0: [-47 -50  33  59  59  42 -37   3 -11 -26  45  31  60  -7  24  48  60  59
  59 -60  59  54  58  -7 -46 -15  54  51 -60  -4  47  47]
1: [-24  27 -41 -15  -7  13   0 -38 -40  -6 -22 -29 -10 -27  31 -32 -21 -12
 -49  -6 -32  -4 -36 -40 -15 -30  -7 -53 -11 -35 -30 -37]
2: [ 16 -44  17  35  16  21 -20 -31 -44 -16 -11  -4  36 -21 -51  19  14  51
  40 -22  27  28  11  11 -22 -19 -24  17 -20  17 -20   3]
3: [-60  12  23  59  59  58 -19  -3 -20 -36  59  28  60  35 -19  37  60  59
  50 -44  59  59  58 -22 -60  -3  56   8 -61  11  59  58]
4: [ 24  17 -11 -24   1 -59  24  32  48   6 -11 -21 -27  58   7 -41 -20 -38
   3  52 -58 -40 -33  25  29   7   2 -42  22   6   5  17]
5: [ 57 -26 -14 -13 -27 -22  27   7   3  -4 -10 -17 -40  11  40 -24  -9 -20
 -32 -12 -55   4   1  10  10  -7 -11 -27  34 -33   3   4]
6: [ 15 -20   5  42  59  19 -43 -30 -53 -18  18   8  53  36 -30  20  38  55
  36 -42  33  33  13 -45 -28 -25   2  -6 -48  21  15  27]
7: [ 57 -37  10   9  26 -33  -8  31   5   2 -17 -39 -38  59  37  -6 -25 -32
 -43  38 -40 -14 -49   0  29 -20 -21 -14  34 -23 -17  -8]
8: [ 57  56  59 -35   2  58  59  59  59  59  59  59 -18  59  15  59  10 -23
  59  57  27   7  58  58  57  59  58   6  56  59  59  58]
9: [ 25 -59 -21   5  -4  -5 -19  10 -35  -9 -24 -17   7  -8 -14   6  -5  23
 -20 -21 -11  25 -17 -51 -26 -27 -23 -47 -29 -45 -12 -48]
10: [ -4 -50   0 -32 -21 -12   2  13   1  -3 -19 -23 -33 -15  47 -16  -8 -31
 -39  33 -34  16  -7  -1  10  -1  -5  14  25 -17   0  18]
11: [-39 -26 -16   0  -5  32 -29 -42 -19   9 -38 -20  -5 -11 -14  12 -17  11
 -33 -26 -30 -14  14 -35  -3 -38 -39  42  -9 -15 -58 -36]
12: [-51  15  -5  14 -10  -8 -32 -32 -18   7 -19 -27  -3   0  -8 -11 -29  17
 -25 -10 -21 -29  -6 -43  -8 -16 -33 -21 -27 -21 -40 -28]
13: [-41  35 -27 -22 -17 -35 -16 -29 -14  -3 -41 -23 -16  -2 -35 -35 -35  -7
 -22  -6 -39 -48 -19 -40  15 -16 -32 -59 -13 -14 -48 -50]
14: [-35 -24   2  59  29  13 -32 -12 -31 -20  23   3  42 -35  57  37  42  54
  -4 -47  21  19  14 -36 -52 -20  15 -19 -47 -43  17   1]
15: [-31   4  -2 -44   8 -39  -3  16  12  11  -5  -9 -30 -30   7 -41   0 -35
  -9  48  -8   5 -59  21  31   3   7 -32   3  24  -9   5]
16: [ 53  10  10 -38 -40 -49  33  44  36   9   4  12 -25  57  27 -15   0 -55
   7  21 -48 -39   1  44  38  29  34  -3  26  17   6  33]
17: [ 43  53  19 -19  14 -39  45  30  59  37   9  27 -23 -27  -7   5 -28 -31
  26  57   1 -34 -10  33  37  39  -5 -30  54  59  27  15]
18: [-37 -14 -23 -18   5  -3 -24 -19 -23  -8 -37 -20 -17 -10 -59 -13 -25 -12
 -18  29 -52 -13   1 -44 -12 -18 -54 -59  -5 -33 -41 -45]
19: [-47 -28  -2  47 -25  22 -21 -20 -17 -33 -17 -16  25 -46  -4  13  33  24
  22 -38  36  26  43  14 -37 -28  -7   3 -36 -19  15  10]
20: [ 57  31  39  -8 -39 -17  28  26  21  16  19  17 -27  -9  12  21   6 -38
 -28  13  -9 -15 -10  50  33  31  57  30  32  23   5  13]
21: [ 52 -29 -47 -11 -58  -7 -32 -14 -12 -14 -36 -35 -32 -23   7 -31 -12  -5
 -33 -45 -24  19 -28  -9  -8  -1 -17 -18   8 -40 -45 -25]
22: [-50  39 -11  59  47  58 -13 -10  -9 -53  23  16  60  -1 -32  11  60  59
  53 -60  59  53  58  18 -46 -27  -5  15 -54  11  26  43]
23: [-10   4  -9  20  -5  15 -27 -25 -43 -14 -12  -2  26 -20  22  25  20  37
 -21 -47 -14  19   7 -32 -31 -35 -45 -40 -35 -23 -12 -20]
24: [ 40  34  40 -26 -58 -50  47  53  59  28  24  28 -17  15  21  29 -14 -27
   0  57   7 -46  29  58  57  51  33  58  54  16  45  21]
25: [ 34  22  59 -38  16  24  45  59  58  59  46  59 -24  -3   1  37   6 -33
  33  57  17  18  14  58  44  59  39  20  56  59  26  53]
26: [-14  27  15 -39 -38 -31  39  22  39  22   5  17 -20 -22  14   6 -29 -18
  10  37  13 -58 -12  58  33  46  33  33  37  33  14  19]
27: [  8 -13 -27   0 -10  29 -16 -33 -18 -24 -23 -31  -4  21   0 -16   4  31
 -24  -9   7   1 -41 -29 -15   2 -19  51 -14 -37 -18 -22]
28: [-36 -57 -30  59  -6   4 -25 -28 -10 -20 -28 -14  25   8 -29  16  45  39
  -2 -26  36  32  23  -3 -50 -14 -24  35 -36  30   3  19]
29: [ 46  42  29 -36 -43  18  59  40  59  59  37  55 -12  17  58  59 -22 -13
  39  34  37 -41   8  58  57  59  48  58  55  32  48  42]
30: [ -3 -20  -5  22 -20   4 -30 -34 -19 -21  -1 -14  12 -29 -28 -10  -8  18
  18  -8  -1   9  15 -31 -35 -14 -49  -8  -8 -40 -37 -34]
31: [ -6  -9 -23 -15  -8 -15  -3  -4 -17 -14 -33 -35 -20  -4 -37 -31 -32 -23
  -5  14 -25 -15  12 -25  -9  -3 -37 -59   2 -35  -8 -33]
32: [ 15 -14   9 -20   7 -39  -3  26  20  26   4  -2 -18 -19  16  -3   4 -46
 -13  23 -11  11 -52  28  15  20  40   2  24  59 -17   5]
33: [-43 -61  26  59  59  58 -39  48 -21 -36  59  53  60  55 -55  59  60  59
  59 -15  59  59  58 -47 -60 -12  47 -50 -61  10  59  58]
34: [ 10 -37   1 -31   6 -56  15   9  11  11   0  10 -27 -19  27 -16  -6 -20
 -18  30 -16 -21 -33  10  31   0 -17  -1  21  11  18   3]
35: [-58 -36  -4  21   0  50 -20   8 -14 -40  13  14  47  13 -38  31  60  46
  26 -10  36  37  48 -19 -58 -22 -21 -56 -34   4  20  16]
36: [ 15  29  35 -46  24 -10  12  39  27  37  25  35 -11  21  -8   9 -16 -36
  17   4 -12  10  -4  48  57  59  41  58  39  35  13  18]
37: [-22 -11  -3 -14  -8 -26  -2 -22 -18  -6 -37 -23  -4 -42 -59 -18 -37  -2
 -17  13 -25 -25  -7 -44   4  -7 -47 -56  -1 -41 -29 -58]
38: [ 52  35 -30 -14 -19  -5  14  -7  -6  12 -12 -27  -9  -7  14 -51 -22 -28
 -24  -2  -1 -25 -52  19  14  21   1  33   8 -16  -7 -21]
39: [ 54   8  36   5 -11 -23  49  38  38  42  28  29 -25   9  21  24 -18 -21
   1  14 -11 -47  27  31  37  37 -12  -7  56  11  57  13]
40: [ 26 -22  59  59  59  58 -53  59 -27 -56  59  59  60  59   3  59  60  59
  59  -8  59  59  58 -13 -60  -4  58  42 -61   0  59  58]
41: [-55 -10 -13  25   1  31 -21 -48 -37 -23  -7 -22  23 -13  -3   8  20  37
 -14 -30  14  -3  -8 -31 -41 -30 -25  -5 -34 -22   0   5]
42: [  5  56  59  -9 -17  13  38  49  59  52  32  35 -27   5  43  48  -7 -24
   9  18  25 -26  -3  53  53  59  55  58  47  25  14  21]
43: [-60 -38   8  55  59  43 -24   7  -4 -31  47  24  60  43   3  25  60  59
  35 -40  59  58  58 -31 -60  -8  21  11 -61 -15  50  45]

[ -9 -41 -18  29 -16  -7 -33 -37 -39 -12 -16 -24   7 -35  39  10   6  26
 -34 -39  -6   4 -12 -41 -35 -29 -17 -38 -34 -43 -15 -32] : 23 9 41 30 12
[ -4  12  17 -46  -2 -21  45   9  14  25  -6  20 -29   1  36 -12 -16 -16
  -7  16 -18 -13 -35  16  28  10   8   5  12  -7 -25  31] : 34 15 32 10 26
[  4 -28  21 -13  11 -47  15  29  42   6  -9 -10 -25   4 -21 -18 -38 -15
 -11  40  -2 -58 -18  33  26  18 -36   7  35   7  11   6] : 34 4 26 15 39
[ 44 -30  15 -23  19 -51   0  38  31 -10  -9 -15 -10  38 -21 -46 -40 -33
 -20  57 -49 -50 -32  -6  24  10 -50 -42  20 -14  10 -25] : 4 7 34 31 5
[ 57 -32 -22 -20 -12 -20   7   7 -11  -1 -15 -26 -32  37  51 -21 -10 -19
 -52  44   2 -10 -56  13  37 -16  -7  23   6 -34 -21 -12] : 7 10 38 5 34
[ 34 -61 -20  40  25  12 -24 -46 -58  -6 -38  -4   7 -10 -46  39   1  32
  15 -12 -20  27  -9 -29  10 -32   0  36 -27  23 -24  -9] : 2 28 11 30 9
[-46  -9 -11  24 -17  58  10 -12 -20 -48   0 -14  37 -28 -37 -16  35  14
  25 -15  37  30  35  12 -45 -33 -13 -28 -28 -46   4   2] : 19 35 41 30 2
[-60  10  10  58  43  37 -18 -17  -7 -45  10  20  47 -35 -13   2  41  27
  59 -60  59  38  58  -2 -18 -32  -1  14 -50  -9  13  12] : 22 19 43 0 35
[-16 -13 -27 -24  -8 -33  10   0  17   9 -26 -26 -33  -1  39 -41 -32  -9
 -26 -14 -28 -19 -47  -2  11 -12 -14  26  12 -38 -34   4] : 10 38 34 5 21
[  4 -41  25 -26  26 -31  10  29  26   5  -8  -6 -31 -43 -36 -19 -28 -35
 -33  57   2  -3 -38   2  22 -13 -20  -1  36  25   5   7] : 34 15 32 10 7
[ 12 -61 -18 -34  13  -5   1  -7  -6  -2 -15 -29 -37 -26 -15 -40 -11 -31
 -51  50 -51  -1 -45  -9   3 -11 -18 -59  21 -10  -7  10] : 10 31 34 15 5
[ 38  34  23 -11 -26   2  51  16  15  35  22  36 -28  -3  -7  25 -22 -18
   5  18 -31 -56   9  49  51  59  -5  29  49  16   7  -2] : 39 20 26 24 36
[-49  56 -22  22  -5  15  -9 -53 -28 -13 -13 -11  35  -8  12  -6  25  14
 -10 -60  10 -30  21 -23 -23 -33 -19 -25 -27   3 -17   8] : 41 23 12 19 30
[-20  44 -17  -4 -20 -14 -11 -44 -17 -13 -28 -28   5  12 -26 -27  -4  13
 -25 -21 -13 -36 -13 -37 -15 -10 -44   0 -14  -8 -42 -26] : 12 13 27 30 11
[-18  -9  11 -39   2 -10  57   3  18  21  14  27 -40 -43  49   7  -5 -20
  -2  42   1  -1 -37  20  23  13  24 -13  27  21  16  30] : 34 15 32 26 10
[-37 -55   3  27   8  11 -16 -34 -21 -24 -30  -7   4 -48 -34  10  -8  28
  18 -38  18  24  36  -4 -21 -23 -39 -23 -30 -27 -23 -36] : 30 19 2 41 23
[ 22  -1 -25 -20 -44 -33   2 -13 -19  -9 -41 -45 -23 -30  -9 -58 -27 -39
  -9  30 -19   4 -47 -10  29   1 -10   4  -2 -42 -23 -32] : 38 31 21 10 37
[-15  45 -47  -8 -28 -16  29 -45 -10  -2 -20 -30 -11  -4  29 -26 -31 -19
 -36 -12 -29 -47 -49   3   8 -15  15  28  -5 -12 -26 -25] : 38 1 12 27 13
[ -9  21 -55  20 -52 -29  24 -37 -13   6 -20 -37 -26   5  -7 -43 -29 -12
 -38 -14 -35 -35 -42  33  10  -6 -20  39   3 -21 -36 -21] : 38 27 21 12 13
[ -7  16 -36 -30 -27   2  34 -18   3   2  -7 -20 -29 -58  12 -38 -39 -18
 -30   7 -25 -41 -44   8  12 -10   5  11  13  -8 -10 -11] : 38 34 1 15 10
[-24   3 -10 -19  -6 -36  -8   1  21  28 -15 -20 -18 -15  49 -19 -11 -26
 -22 -14  -7   1 -20  11   7  19  33  36   6  29 -43 -27] : 32 15 10 38 34
[-39 -35  -4  15  27  29 -27  -2 -34 -14   7   4  39  47 -59  45  46  54
   3  -5   5  28  35 -45 -47 -24 -45 -45 -32  11   5  15] : 35 6 41 28 2
[-57  21  10  49  59   7 -32 -18 -22 -23  20  35  58   9  26  16  55  48
  14 -60  39  32  49 -58 -31 -23 -10 -55 -25   0  20  12] : 14 6 35 43 22
[ 57 -42 -32  12 -45  15  -9 -33 -20 -19 -24 -26 -13  -8 -11 -17 -17   6
   0 -51 -16  52 -29 -20 -16 -10  -9 -24   6 -56 -41 -58] : 21 9 30 27 31
[-34 -12 -32 -21 -31 -44  -7 -15  21   9 -36 -31 -23 -25  14 -44 -35  -8
 -34   2  -4 -33 -49  10   7 -11  13  27   7 -23 -28 -24] : 38 10 34 15 12
[-60  -5  18  50  59  38 -29  11 -23 -26  40  28  60  29  -7  54  60  59
  15 -40  33  53  34 -45 -57 -21   8 -27 -59 -19  39  35] : 43 3 35 33 6
[-29  56 -26 -17 -15   4 -31 -44 -28  -5 -20 -19   7  42 -20 -14  -1  23
 -34 -10 -38 -23  -7 -47 -14 -24 -28 -43 -18  -4 -29 -23] : 12 13 1 18 31
[-16 -13   1  17 -13 -25 -12 -21 -11  -9 -46 -34 -13  13 -46 -30 -31 -10
  34  17  -9 -11  16  -9  29  -5 -21 -14  -8  10 -37 -20] : 31 12 37 13 30
[-37 -16  -6  -2  -6  20 -14  -9 -37 -22  -8   4  17  -9 -59   2   2  16
  20 -16  -5  22   6 -43 -18  -7 -58 -44 -10 -25 -35 -36] : 30 18 37 9 23
[ 42 -52  59  59  59  49 -58  48 -56 -34  59  59  60  59 -10  59  60  59
  59  -2  59  59  58 -58 -42 -16  58   1 -61   0  59  58] : 40 33 43 3 0
